(in the rows, 128 means zero)
Each path below is one point turned by a fixed rotation once a step. After each direction that follows a path, write how fast that rotation turns it, in deg/step (0 if it stays still).
Each turn is a multiple of 5 degrees from 10 to 175, or 0.
Each row of a path follows its step; steps can be skipped.

step 3: [131 130 120 125 131 133 130 127 126 129 126 130 132 138 121 128 133 129
 121 127 129 121 124 115 127 125 133 133 139 132 118 125 129 123 126 133
 125 129 123 133 127 114 126 125 121 135 136 126 131 114 126 130 141 129
 127 132 128 118 128 127 135]
step 7: [130 123 131 131 133 133 130 127 130 125 126 126 137 134 123 134 126 128
 125 125 126 123 132 138 147 117 130 130 116 130 121 136 128 126 123 134
 127 129 129 115 122 129 125 129 126 129 113 124 130 128 133 129 124 126
 130 129 122 125 128 126 128]
step 10: [128 122 127 130 123 125 131 132 125 123 128 135 123 132 137 136 118 139
 127 126 122 114 130 128 136 120 127 134 119 124 123 125 128 134 129 139
 128 141 126 124 126 123 122 138 120 125 123 136 126 131 131 125 125 124
 126 128 128 130 128 131 134]
step 18: [132 127 133 126 124 122 125 127 129 129 123 136 129 125 127 137 126 134
 124 135 126 130 123 119 146 120 123 127 125 131 126 126 126 127 125 137
 123 140 120 122 132 122 126 128 117 130 131 121 131 131 125 132 128 128
 137 124 137 135 124 122 131]
step 22: [117 133 123 133 134 128 129 131 125 128 125 122 130 136 126 134 126 130
 124 121 129 128 141 126 131 138 128 135 130 123 130 129 128 132 134 133
 124 131 119 129 124 125 130 128 130 134 120 124 131 131 127 130 136 128
 131 129 128 114 134 135 147]
step 23: [125 127 125 123 129 130 130 129 131 125 124 139 122 137 121 122 123 130
 135 120 131 122 133 129 142 123 127 129 126 128 126 132 130 132 124 140
 117 124 132 125 137 127 126 130 125 135 124 136 128 123 137 128 121 140
 138 130 126 132 124 130 125]
step 24: [135 129 119 123 121 121 129 134 131 124 121 132 131 121 125 136 137 138
 125 126 118 123 124 127 137 131 127 128 131 127 121 123 125 122 137 140
 134 125 117 128 129 125 125 130 131 121 127 126 124 122 124 122 129 118
 140 128 128 126 125 126 129]
[125 126 127 129 128 128 130 127 129 129 127 129 127 128 127 127 127 128
 125 126 128 129 129 129 127 127 127 127 128 128 128 128 128 128 127 130
 129 128 131 126 128 127 127 127 129 130 129 129 129 129 130 124 127 126
 128 127 124 130 129 130 126] | 115
[130 129 127 130 126 130 128 128 130 130 129 129 129 127 128 126 126 129
 129 129 125 128 127 128 129 127 127 129 125 131 130 126 126 128 128 129
 127 130 128 128 128 128 126 125 129 129 126 130 128 129 128 130 127 129
 127 129 126 130 126 128 128] | 135
[124 130 128 129 130 129 125 128 128 128 128 130 127 129 127 128 128 130
 126 130 126 127 127 130 128 129 128 130 127 128 130 129 130 130 130 127
 127 127 129 128 126 129 128 127 128 126 128 129 126 131 130 129 129 126
 127 129 127 127 129 128 128] | 125

step 5: [140 132 128 124 127 134 131 123 129 128 129 125 136 128 119 131 121 125
 130 125 120 122 123 128 122 135 134 121 135 126 121 132 135 119 124 129
 131 130 132 132 136 128 121 131 128 128 125 130 132 138 126 125 121 139
 127 124 116 127 136 124 126]
step 6: [128 138 128 124 124 128 124 140 125 128 123 133 136 125 113 130 125 129
 131 122 127 131 134 133 130 134 128 134 130 135 121 132 132 122 118 119
 132 127 125 125 122 122 127 125 132 130 130 131 130 122 130 133 127 126
 123 129 125 116 117 127 122]
step 15: [137 123 126 126 127 114 133 128 123 121 129 134 129 125 128 130 143 119
 121 122 124 134 122 127 130 127 141 131 136 129 132 138 125 131 131 117
 125 124 129 126 129 126 129 124 135 121 129 130 133 125 124 128 128 129
 129 123 130 124 123 134 133]
step 17: [119 130 123 118 126 130 131 125 133 133 123 127 132 127 122 133 130 122
 120 126 121 130 134 131 130 123 132 136 123 138 128 141 125 125 128 126
 122 130 133 127 130 130 126 128 131 121 135 130 135 129 130 131 118 115
 121 123 122 120 127 130 128]
step 22: [131 131 129 130 126 131 138 137 127 133 120 126 141 130 117 120 127 127
 130 129 123 118 126 121 121 131 130 126 127 124 120 129 129 125 132 120
 134 131 118 133 123 130 124 128 125 131 130 134 132 121 132 123 130 126
 138 132 123 131 126 122 136]
step 25: [122 135 139 124 126 130 126 132 136 135 123 123 133 128 124 128 125 129
 126 129 132 132 133 136 135 136 136 138 124 130 122 135 129 125 113 131
 125 129 121 127 135 128 135 121 128 129 132 122 132 122 125 122 129 128
 127 133 128 121 120 132 128]
step 28: [127 133 133 120 127 122 134 124 134 127 125 123 123 122 129 126 129 127
 121 130 126 131 124 123 131 132 133 139 123 127 126 129 113 128 142 123
 126 139 128 129 128 130 127 134 121 122 129 129 136 134 126 127 115 134
 132 126 124 125 124 129 136]
[127 128 127 127 128 129 127 128 127 126 128 126 126 129 129 127 127 131
 129 129 125 128 127 125 127 129 127 128 127 129 127 125 126 129 131 128
 125 128 126 127 128 129 127 128 127 129 129 127 127 129 127 128 126 126
 128 129 130 127 129 130 129] | 40
[126 128 128 126 130 128 129 126 127 129 130 129 128 126 127 129 127 129
 127 126 127 129 128 128 126 127 130 128 128 129 128 128 129 129 126 129
 128 129 130 125 125 130 128 127 129 129 127 126 128 126 126 129 128 127
 129 129 128 128 124 131 127] | 170
[128 129 130 130 129 126 129 128 127 130 128 127 125 127 129 127 128 131
 128 129 126 130 126 130 128 128 129 128 129 126 131 128 125 130 129 129
 127 128 130 128 128 126 129 130 127 126 126 128 129 128 130 127 127 129
 129 127 129 128 128 128 125] | 90
[126 128 126 126 127 125 127 129 129 129 127 128 128 126 127 128 126 128
 129 130 128 128 129 128 128 129 128 129 125 127 129 128 125 127 126 129
 127 126 129 132 127 127 127 128 128 128 129 130 128 126 127 127 129 126
 129 129 127 129 125 128 130] | 135

step 5: [135 122 124 123 125 127 131 127 142 133 122 129 124 127 128 125 124 127
 124 134 119 122 123 127 134 131 128 130 131 131 122 134 131 123 129 115
 130 130 133 133 129 115 126 135 119 128 139 127 124 120 135 133 129 120
 118 127 128 126 130 129 139]
step 12: [136 120 121 135 126 120 125 124 127 134 137 128 131 133 128 124 126 128
 119 144 126 113 129 130 128 126 132 129 129 136 123 133 131 134 133 129
 120 125 129 131 134 123 127 129 133 134 125 128 130 116 130 129 132 128
 135 130 136 130 124 129 140]
step 13: [135 132 129 134 119 128 137 130 129 123 118 138 127 122 129 138 124 127
 122 127 122 126 134 127 126 134 124 129 124 123 128 135 125 112 137 130
 129 128 136 131 128 124 135 124 119 125 125 117 128 125 133 122 131 131
 125 133 123 132 134 131 121]
step 15: [125 131 130 130 128 123 127 130 133 120 123 131 129 134 139 129 126 117
 126 135 133 139 136 123 131 130 134 120 132 124 132 128 121 128 137 134
 112 132 133 129 124 117 128 134 134 128 130 128 128 124 132 119 132 134
 126 124 132 122 123 132 132]
step 20: [134 122 126 137 128 121 131 120 125 124 119 130 128 127 134 135 129 118
 123 130 127 127 135 134 130 122 127 133 118 132 125 129 129 134 132 129
 136 140 135 128 128 128 127 126 130 121 114 120 131 131 131 132 133 143
 130 126 135 131 129 127 131]
step 22: [123 129 130 138 136 129 136 122 130 127 119 123 131 122 135 123 132 126
 124 141 129 130 139 131 118 127 136 123 133 137 127 131 121 121 134 133
 127 137 126 130 127 135 126 124 126 131 133 136 122 133 135 127 124 131
 121 129 132 121 131 132 126]
step 29: [125 128 128 130 133 124 129 123 132 131 133 130 122 130 129 120 130 124
 132 129 125 123 137 120 118 123 131 128 123 133 122 136 119 112 124 126
 126 136 133 128 126 128 126 115 123 125 126 119 141 133 129 130 125 124
 134 133 125 126 128 136 121]
[129 130 128 128 124 129 126 128 124 128 128 128 127 129 130 126 127 127
 127 129 127 130 124 128 127 128 128 128 130 130 129 128 128 130 128 126
 127 127 128 129 126 129 128 125 128 128 127 128 128 126 130 128 127 128
 127 129 127 127 128 127 128] | 160
[128 129 129 128 127 130 129 124 128 130 127 131 129 130 126 127 129 127
 126 130 128 126 129 127 126 126 126 129 128 127 125 128 129 128 127 129
 129 129 128 127 128 128 129 127 130 126 129 127 128 127 129 129 131 128
 127 128 127 130 130 130 130] | 45
[127 129 129 131 127 127 126 128 129 131 128 128 126 128 129 127 126 127
 129 125 129 126 128 126 130 125 128 127 126 127 128 128 127 128 126 129
 127 129 126 129 130 127 126 131 127 128 126 128 127 129 131 128 127 128
 128 130 129 127 131 127 130] | 120
[127 126 128 127 127 129 127 129 128 128 128 132 127 127 130 128 128 129
 127 127 128 128 126 130 127 128 130 130 128 124 127 129 129 126 127 126
 126 128 126 131 127 129 129 129 128 129 130 130 128 128 130 130 126 129
 131 126 129 131 126 129 128] | 10
[130 126 131 125 129 128 127 127 129 129 128 128 126 128 127 129 127 127
 127 129 127 128 125 127 126 131 128 128 130 127 127 127 126 127 127 128
 128 129 126 129 130 129 129 128 128 129 128 124 128 130 129 126 127 127
 126 128 125 127 130 128 126] | 135

step 0: [128 137 127 125 124 134 130 133 127 132 123 142 127 134 128 135 129 137
 127 124 119 123 131 125 123 128 130 125 120 120 121 111 121 127 134 126
 132 119 136 137 131 127 122 130 129 136 127 128 120 128 125 129 135 125
 126 134 132 129 132 128 125]
step 2: [125 132 136 119 134 130 134 122 118 125 127 127 137 121 126 136 122 118
 134 124 121 130 131 137 133 132 123 126 128 128 119 131 119 133 115 130
 129 127 136 131 134 121 123 126 122 135 127 129 129 129 134 128 120 123
 130 125 135 126 135 126 133]
step 4: [132 130 128 128 138 139 135 129 122 132 128 136 128 128 125 137 140 138
 128 121 131 124 125 124 127 122 141 132 135 121 125 119 120 135 131 133
 123 119 123 133 135 127 121 132 128 130 128 125 133 127 122 120 129 125
 121 126 126 130 133 125 129]
step 12: [133 141 130 126 140 137 137 126 122 131 124 132 128 125 122 131 138 134
 127 122 125 127 123 123 122 117 140 136 128 125 117 129 122 129 132 126
 124 125 126 127 136 124 125 128 122 120 126 123 129 129 131 123 135 131
 131 134 128 127 127 122 131]
step 17: [131 133 127 128 129 119 125 128 121 131 133 126 129 126 124 130 133 112
 135 123 129 134 126 120 123 123 132 131 127 128 123 121 132 138 132 131
 135 122 142 132 139 122 133 127 131 137 133 127 136 129 131 124 129 131
 120 134 128 130 134 125 124]
step 25: [133 135 125 125 130 124 120 132 129 130 135 129 130 126 125 136 130 122
 124 129 129 133 132 131 128 124 133 128 126 119 114 114 130 133 128 130
 136 120 134 126 137 117 129 123 127 133 130 130 133 119 130 128 128 137
 118 135 124 131 136 125 129]
step 29: [131 131 136 129 135 123 120 127 127 130 128 137 131 128 122 136 131 119
 127 123 124 127 135 128 135 126 139 125 131 117 118 134 123 130 125 128
 129 117 129 137 136 129 125 126 125 140 124 138 131 121 127 132 121 129
 126 125 130 131 128 119 134]
[128 129 128 129 129 127 126 130 129 129 130 128 127 126 127 128 127 128
 129 125 127 129 128 124 129 126 129 126 130 127 130 128 128 129 127 129
 129 128 126 128 125 129 126 128 126 128 128 130 127 130 130 129 128 126
 127 126 127 128 126 129 128] | 140
[128 129 128 126 128 129 126 128 127 129 128 128 125 127 128 128 126 127
 127 129 130 129 132 128 128 125 131 132 128 127 128 128 127 128 129 127
 130 127 127 129 130 130 129 126 129 131 130 129 129 129 128 128 128 127
 129 129 127 128 127 129 128] | 90
[126 125 128 129 132 128 128 125 128 127 126 128 126 129 130 126 130 128
 129 128 128 127 127 129 131 129 129 129 129 125 128 128 127 128 127 130
 127 129 126 131 128 129 128 128 127 126 129 130 129 128 129 127 126 128
 130 127 128 128 129 127 127] | 130
